In the rows, zero is written as 128.
One turn sends every row of this set to another row. A few are shown first. Where does it send the rows asked after them?
z814: [108 158 128 115 122 132 134 108 112 153 146 121 142 135 110 171 129 144
 114 119  64 115]
z67: [120 120 127  90 134 125 101 102 141 140 122 132 103 118 139 152 112  92
 141  98  77 115]
z18: [126 136 124 136 144 147 115 135 119 115 163 109 110 112 115 117 117 133
 147 148 105 101]
z741: [100 118 103 102 114 152 117 101 145 160 119 118  84 119 135 136 108 131
 126 101  91 132]
z636: [129 146 139 131 129 143 153 157 126 135 124 146  88 133 117 129 107 147
 134 127 111 136]
z196: [119 169 101 108 128 107 150 121 121 121 161 129 122 130 102 146 112 104
 100 122 115 149]
z670: [102 145 124 109 136 130 132 131 118 187 165 103 129 114 123 134 156 110
 124 149 113 137]
z952: [ 89 126 132 116 130 138 129 115 125 163 128 140  73 104 123 110  98 143
 128 131 112 134]
z59: [130 121 129 123 132 169  99  94  97 132 117 112 101 124 110 146 160 108
 119 116 119 122]
z178: [140 129 112 135 118 172 137 142 117 130 153 132 105 137 116 150 110 138
 140 136  91 141]
z800: [114 119  94  97 123 160 109  95 124 146 118 118  80 121 115 140 143 104
 124  94 109 130]
z499: [123 176 105 119 146  94 142 105 140 120 148 113 120 136 116 140 128 119
  98 133 112 124]
z964: [105 168 108 110 130 128 111 108 145 145 126 141 124 111  93 164 148 109
  94 143 127 148]
z694: [141 128 133  86 139 131  96 122 143 132 133 130 109  98 131 143 145  89
 139 105 106 108]
z594: [110 159 121 111 124 131 135 108 125 175 169 119 136 105 122 143 139 139
 124 149  78 116]
z201: [103 165 102 101 126 120 126 113 118 133 153 149 120 110  82 157 122  98
 101 134 119 157]
z384: [123 166 118 110 152 106 119 102 160 139 132 129 123 124 113 154 149 123
  93 143 122 128]
z154: [ 86 142 134 115 157 119 118 127  92 168 146 102 121 137  97 149 151  98
 121 132 115 140]
z115: [112 121 111 108 146 144 132 100 111 149 137 153  62 128 100 130 108 142
 128 121 104 145]
z150: [100 141 144 109 151 117 123 119  91 151 142 122 132 151  97 176 132 119
 112 113  85 132]
z247: [110 138 164 121 126 128 138 150 119 150 113 143  95 115 135 122 108 112
 136 125 121 136]
z521: [146 114 149 104 152 146 103 132 126 128 150 108 118 110 130 131 150 117
 122 126 129 110]
z314: [138 113 125 117 143 161 111  92  94 138 145 155  90 128 101 160 125 126
 133 133  91 142]
z442: [123 162 143 132 136 126 115 141 129 114 122 131 107 103 118 121 126 110
 152 133 103  91]
z390: [109 146 150 124 130 121 113 125 117 126 104 130 105 117 131 135 113  78
 152 114  96 109]

z499 -> z201
z150 -> z670
z59 -> z18
Now find these:
z800 -> z442
z67 -> z247

One turn sends every row of this set to another row. A few are shown first. Where does it send the rows asked after them?
z271: [137 119 142 120 110 150 121 118  98 120 145  98 121 162 140 116]
z555: [116 120 133 143 130 162 134 141 135 136 108  98 127  99 110 153]
z903: [141 126 111 168 100 136 124 150 137 118 150 111 112 109 114 122]
z497: [112 134 139 128 154 135 144 127 118 149 141 153 151 113 152 124]
z791: [118 134 133 100 125 157  94 119 121 149 119 108 134 138 107 134]
z465: [123 131 110 119 115 132 101 161 138 140 128 144 156 120 144 120]
z438: [156 124 145 105  90 106 125 138 125 119 138 128 130 134 152 128]
z529: [124 146 138 127 152 135 131 132 117 164 175 115 131 132 144 133]
z641: [111 129 134 147 152 124 159 132 139 145 134 138 134 115 142 158]
z6: [121 134 120 113 120 161  94 126 109 148 123 109 148 140 103 138]
z990: [106 131 111 106 115 109 108 113 119 116 135 128 123 142 125  97]
z480: [120 144 146 135 150 158 136 105 124 147 158 107 131 151 118 144]
z845: [125 106 138 111 116 166 135 144 114 148 110 130 133 129 154 135]
z504: [123 133 122 113 120 132  95 160 150 144 133 139 149 126 146 113]
z565: [128 141 136 143 136  95 152 113 143 125 157 119 128 135 121 158]
z675: [116 132 100 112 103 107 109 113 110 112 134 125 135 141 116 109]
z83: [126 148 135 123 131  92 148 103 138 122 161 133 124 136 130 135]
z861: [130 146 152 136 145 148 125 111 118 149 170 113 150 147 122 133]
z44: [147 111 147 108  89 102 116 131 133 119 133 133 124 129 140 133]
z665: [112 141 132 113 151 114 148 124 111 158 155 135 124 113 152 133]
z887: [130 152 143 111 140 109 138 111 116 159 165 114 124 126 125 148]
z771: [117 139 140 126 150 139 148 139 145 151 139 147 140 115 152 144]
z966: [135 107 144 131 107 148 107 118 108 121 148  99 120 162 131 120]
z488: [121 133 104 117 118 104 109 119 109 110 131 122 129 146 125 102]
z875: [140 127 122 150 100 142 128 142 134 130 124 114 111  93 100 148]
z420: [138 115 134 123 103 150 122 117 105 124 151  98 123 171 131 121]
z812: [132 147 145 115 126  92 141  99 124 135 153 139 141 124 121 136]
z344: [120 120 106 157 112 146 137 129 115 118 126 113  99 102 109 125]
z673: [135 132 133 144  93 130 130 167 150 117 148 106 136 102 123 122]
z602: [119  95 145 116 120 159 121 137 113 139 111 134 127 120 153 133]
z797: [123 128 140 126 103 158 136 139 124 127 112 101 125  94  96 148]
z609: [127 135 124 111 131 156  97 125 106 144 110 106 139 141 103 138]
z329: [136 133 117 122 125 126  98 166 140 139 120 137 154 124 145 119]
z677: [133 127 123 150 108 107 135 157 161 115 137 112 132  98 129 133]
z932: [107 120 121 144 104 136 142 127 113  99 141  99 115 115 115 102]
z775: [118 134 138 157 153 145 145 115 129 141 159 102 130 146 123 154]
z496: [120 141 131 147 134 149 149 139 151 142 116  94 121 108 108 157]
z709: [112 121 118 153 118 127 139 114 124  99 142  83 112 128 107 120]
z536: [109 138 118 152 131 125 157 116 132 110 131  88 106 125 112 126]
z616: [146 119 133 105  84 104 134 137 131 124 133 133 131 134 146 132]
z940: [125 142 122 157 126 115 151 153 166 121 139 106 125 112 130 130]
z692: [132 112 147 108 118 161 130 143 108 142 109 128 131 119 154 136]

z555 -> z480
z271 -> z675
z329 -> z845
Now find these:
z797 -> z861
z887 -> z903
z940 -> z641
z504 -> z602

One turn sends every row of this set to another row. A few are shown first. Where does it send the rows asked after them?
z227: [106 127 103 136 139 133 146 140 104  95  95 142 167 144 146 150 139]
z265: [109 117 103 141 145  68  80 137 123  99 103 125 168 150 160  83 154]
z320: [149 109 142 107 133 113  92 155 165 102 107 133 158 165 134 114 149]
z30: [ 90 128 107 107 143 108 108 155 148 120  85 143 132 135 168 146 139]
z629: [143 115 138 101 127  95  94 139 155  90 104 139 145 160 120 128 155]
z980: [113 140 107 119 132 104  69 134 131  89  96 132 180 150 154 150 170]
z575: [111 125 108 123 148 113 159 136 134  85 100 134 125 153 142 103 165]
z947: [141  97 132 111 127 113  90 131 155 100 111 134 146 158 132 113 170]
z867: [107 122 103 139 140 138 146 143 106  98  97 140 170 144 152 144 140]
z513: [110 104 124 120 144 109 111 103 118 120  80 114 182 147 158  89 142]
z589: [106 121 127 107 138  79 116  93 111 100  72 124 170 144 139 108 138]
z892: [ 93 108 123 122 108 108  89 141 108  87 123 126 149 131 158 115 116]
z284: [ 89 123 105 109 141 114 104 151 147 121  86 143 129 134 168 143 145]
z223: [108 130 108 131 143  50  84 138 120  89  96 129 165 152 149  97 145]
z866: [135 140 113 133 130  95 112 121 160 112 124 143 148 177 141  87 154]
z88: [139 124 128 156 169 124 114 137 153  87 115 117 164 173 145 120 132]
z805: [106 124 114 104 137  97 141 137 125  86 101 135 189 125 151 114 101]
z907: [119 142 119 115 151 105 161 155 140  82  91 133 135 159 138 111 141]
z343: [115 133 107 124 135 115  67 141 134  99  99 128 186 151 161 140 171]
z100: [138 147 119 129 131  92 113 132 163 112 122 143 153 179 139  91 142]
z408: [104 101 104 117 139 123 134 130 126 100 109 129 189 121 168  95 122]
z838: [ 92 125 106 109 145 115 106 157 149 124  87 141 133 135 171 142 140]
z712: [129 115 118 157 162 114 114 108 140  77 119 124 144 165 137 122 157]
z357: [136 146 116 127 128  85 113 121 157 106 122 148 145 178 133  96 148]
z768: [106 128 106 135 140 135 147 145 106  98  95 141 172 145 149 149 135]
z724: [ 95 111 127 122 111 112  89 149 112  91 121 124 153 134 162 114 108]
z333: [116 127 112 134 148  63  82 155 129 100  98 123 179 154 161  88 134]
z134: [118 143 111 119 135 106  70 150 137  94  94 129 190 154 157 147 159]
z941: [120 127 115 127 153 129 156 156 145  98 100 126 142 157 155  93 150]
z353: [134 138 130 145 162  97 120 125 144  69 111 127 151 170 126 138 133]
z640: [ 95 115 126 119 108 103  90 148 108  85 121 126 151 133 156 119 106]
z142: [ 97 108 100 110 130  99 139 108 113  82 106 140 171 117 149 112 132]
z928: [116 127 136 108 145  94 118 124 124 112  70 117 192 153 150 101 115]

z357 -> z866
z980 -> z343
Now find these:
z320 -> z629
z712 -> z88
z892 -> z724
z805 -> z142
z867 -> z768
z513 -> z928
z575 -> z941
z223 -> z265
z30 -> z284

One turn sends every row of this set to another row. A few are shown first. Where does it send the rows asked after them?
z460: [131 102 110 130 121  94 117 137 128 137 128 141 128 137 118 138 138 132
 129 142 121 163 102 116 140 139 107 131 130 107 136 123 100 107 135 136
 153 118 117 153 120  70 160 144 129 142 117 121 119]
z25: [118 110 114 125 124 136 141 129 112 120 151 142 134 125 103 142 144 154
 137 140 125 120 118 139 154 148 127 126 121 147 111 140 110 160 131 131
 184 139 118 135  76 155 127  82 102 138 124 129 146]
z501: [134 156 149 114 128 161 145 135 130 113 121 132 146 133 125 119 133 122
 135 147 126 134 102 120 134 124 124 145 139 120 123 134 111 136 121  42
 144 142 111 118 123 112 141 136 116 147 117 132 136]
z20: [152 108  98 135 130 108 116 102 125 130 128 150 135 139 116 130 128 121
 116 132 140 159 106 126 126 133 110 123 117  93 139 111 105 112 140 147
 159 120 119 134 121 101 141 161 110 147 110 107 127]
z403: [126 137 152 127 125 139  84 126 122 129 156 132 148 125 133 142 134 112
 115 138 128 167 110 120 126 196 120 139 133 154 113 139 132 150 141 178
 142 107 121 107 116 131 147 134 127 115 120 136 111]
z603: [121 170  88 117 107 139 126 133 158 161 131 119 121 136 109 119 130 108
 127 132 121 121 107 101 129 136 116 132 143 131 119 141 125 132 148 112
 120 170 120 108 149 154 116 116 142 138 122 133 115]
z145: [115 140 123 119 106 139 127 141 148 139 123 128 144 124 124 141 150 151
 142 137 125 142 113 141 142  89 144 125 137 119 134 121 139 115 139 122
 140  91 130  86 134 125 152 146 153  89 147 143 124]
z596: [121 114 111 127 130 134 136 125 113 121 160 137 140 126 112 144 142 149
 134 139 128 122 123 133 147 152 132 127 115 135 112 136 115 167 131 123
 188 142 124 134  77 152 123  82 102 131 123 125 147]
z97: [115 139 129 117 108 141 121 148 152 139 116 133 144 121 124 143 157 157
 140 137 115 146 110 141 152  91 140 124 134 127 139 116 124 118 130 118
 140  97 132  87 138 115 159 142 138  89 146 139 123]
z996: [135 158 138 117 119 157 155 131 131 120 134 121 143 139 121 114 123 117
 137 154 135 120 107 118 123 119 123 146 150 122 121 142 126 133 134  52
 146 134 110 118 115 121 137 145 136 151 115 139 127]
z433: [124 126 166 125 107 127 123 132 108 153 147 129 108 131 117 150 142 145
 141 142 121 132 125 156 129 151 130 140 132 189 111 152 127 130 119 148
 119 148 106  86 102 128 126  99 127 107 127 117 136]
z352: [122 120 181 117 111 112 100 125 128 146 135 107 130 126 125 128 133 106
 133 113 135 107 101 130 130  99 112 133 119  84 128 131 124 140 121 151
 151 135 127 157 121 130 171 123 121 137 119 125 130]
z523: [128 136 152 126 117 140  88 132 129 136 152 133 142 125 125 139 137 117
 114 143 120 157 107 123 133 188 109 133 139 175 119 138 122 147 139 186
 143 107 121 108 116 129 157 139 124 124 117 134  99]
z708: [125 168  97 113 109 148 120 137 161 157 113 135 118 130 102 119 140 118
 124 129 110 126  98 108 145 135 108 124 138 145 127 131 100 131 135 113
 119 179 118 105 154 150 122 114 114 143 119 125 116]
z393: [139 132 160 129 119 137 120 107 104 146 149 136 119 132 122 149 136 136
 132 132 134 134 129 160 118 151 136 137 118 169 110 142 133 135 121 147
 124 152 109  74 105 147 111 107 110 105 124 106 146]
z552: [129 100 105 129 118  96 125 128 115 129 128 144 125 140 114 133 132 128
 133 140 135 162 100 121 134 138 113 131 132  96 126 134 116  99 148 146
 148 107 108 149 114  91 149 147 145 146 119 130 126]
z563: [129 132 168 127 123 126 112 127 114 155 155 125 121 130 133 157 142 141
 136 136 119 140 132 147 123 159 136 142 119 174 115 138 125 144 111 130
 128 159 117  86 109 115 124  95 113  94 125 107 140]
z378: [108 161 102 106 107 143 125 146 145 146 109 138 114 130 101 123 141 119
 135 127 117 137  93 110 148 143 116 130 143 132 112 149 113 120 143 113
 107 169 107 111 150 155 120 103 137 139 129 140 127]
z904: [144 106  94 134 118 102 128 107 119 132 132 145 128 144 109 128 124 121
 122 138 143 150 105 126 125 128 109 126 130  99 132 126 118 102 151 156
 154 109 111 138 114 108 142 163 134 153 114 121 121]
z377: [125 119 183 116 114 117  99 119 124 140 126 115 131 124 123 128 136 107
 132 108 138 110  98 136 133  99 112 130 116  82 129 128 119 138 119 153
 148 138 124 152 122 137 168 123 110 138 118 123 136]
z969: [122 116 109 129 127 128 138 129 121 131 169 128 140 128 114 144 141 148
 134 145 124 115 128 126 143 150 129 129 120 142 116 133 117 171 130 122
 193 142 129 138  77 142 127  83 107 131 121 124 138]
z217: [125 141 118 121 109 147 128 126 145 134 119 135 145 125 122 138 147 148
 136 133 132 141 114 147 140  85 145 121 133 115 135 117 138 116 142 129
 141  92 128  76 135 140 144 153 142  93 144 137 128]
z721: [129 150 147 112 112 161 155 143 129 117 116 133 135 134 110 113 134 128
 139 154 125 123  95 127 140 117 116 141 154 139 122 145 110 125 128  57
 138 134 103 120 118 119 145 140 127 158 117 141 128]
z767: [122 168  97 112 121 150 117 125 147 143 115 139 126 131 112 124 136 110
 125 118 126 140 101 109 136 145 122 128 128 113 117 136 116 131 142 107
 115 175 115 102 155 163 107 111 120 134 125 127 136]
z637: [134 140 148 130 124 141  85 122 130 135 158 130 149 126 131 140 132 111
 110 140 125 159 112 121 124 190 113 135 133 164 121 132 127 151 139 181
 148 109 126 106 117 131 150 141 120 119 114 128 103]
z693: [125 116 106 130 120 130 143 128 124 134 167 129 134 129 107 140 139 151
 131 148 123 107 127 132 145 142 123 126 125 156 118 136 115 167 133 131
 193 139 127 135  74 149 129  89 107 139 119 125 131]
z917: [125 117 182 117 106 116 102 126 131 147 126 113 126 125 116 124 136 111
 132 115 132 102  96 136 137  92 105 128 123  98 132 129 114 135 119 158
 149 136 123 155 122 134 176 127 114 144 116 125 126]
z172: [133 134 155 132 113 124 125 116 115 161 167 115 116 137 126 149 130 134
 135 144 131 123 138 149 109 148 135 142 130 177 113 147 144 139 125 145
 130 148 115  82 101 133 117 109 134 103 123 112 132]
z816: [144 134 160 132 114 133 117 116 123 163 153 128 117 132 121 148 138 141
 127 140 120 123 133 155 123 145 126 134 123 193 124 133 119 142 113 147
 131 159 119  77 108 129 123 112 103 109 118 100 129]
z900: [139 155 143 114 122 170 153 121 121 108 115 139 142 135 113 111 129 119
 133 146 138 126  99 132 131 117 123 140 143 120 120 140 117 128 131  60
 140 135 103 109 120 138 131 146 117 156 116 135 138]
z877: [124 111 111 126 120 135 143 131 120 129 155 139 131 126 100 139 144 155
 133 145 122 110 120 139 154 143 121 122 124 160 117 135 107 161 129 135
 187 140 123 134  76 153 130  88 100 143 120 126 135]
z425: [145 104 110 131 127 106 113 122 128 133 118 155 133 135 115 134 139 132
 118 135 123 164  99 125 143 135 104 124 120 108 143 112  88 110 130 142
 156 123 118 142 124  84 154 153 104 147 112 109 123]
z156: [113 169 101 113 119 136 114 145 159 155 125 124 127 130 120 129 141 113
 131 127 112 139 104  95 138 149 120 135 133 121 120 136 114 137 135  93
 120 179 123 114 155 134 121 100 130 126 126 130 125]
z387: [123 116 182 114 107 117 104 122 122 139 124 117 125 126 117 125 135 109
 134 111 137 106  95 140 136  96 109 128 121  90 127 134 120 132 124 160
 146 132 119 153 120 141 170 125 118 143 119 128 134]
z498: [146 160 139 119 119 166 151 127 139 123 125 130 142 136 114 111 128 121
 129 153 127 116 104 125 131 112 114 139 147 138 131 130 108 135 124  56
 148 141 114 112 121 122 141 152 111 158 109 127 121]
z758: [130 135 152 126 119 146  89 123 121 127 145 141 142 125 121 137 136 115
 113 137 127 160 105 131 134 188 112 133 135 168 115 139 124 143 142 191
 140 105 116 105 115 142 150 140 119 127 118 134 109]
z75: [126 143 127 120 115 147 115 136 155 137 115 137 150 120 128 142 156 154
 133 132 117 147 113 143 148  90 141 120 126 121 144 106 120 123 127 116
 145 103 137  81 143 119 153 147 122  88 142 128 126]
z167: [133 145 120 123 112 150 120 124 153 139 119 137 150 123 123 137 149 148
 130 131 126 140 114 148 141  84 141 118 127 121 143 106 127 122 134 126
 146  99 136  74 139 136 147 156 125  94 139 127 124]
z281: [129 120 177 119 107 115 103 119 131 148 135 107 130 128 121 123 131 105
 130 115 136  99 102 134 130  92 108 130 123  92 133 128 123 138 123 158
 153 136 127 153 120 137 170 130 117 141 115 123 125]
z171: [128 136 156 124 127 145  82 127 120 123 145 142 147 122 129 143 138 116
 113 134 124 170 105 127 134 195 116 135 130 160 114 136 120 147 137 180
 141 110 119 107 119 134 150 133 114 118 120 132 113]

z969 -> z596
z501 -> z900
Now find these:
z637 -> z403
z377 -> z387
z172 -> z563
z425 -> z904
z603 -> z156
z145 -> z75

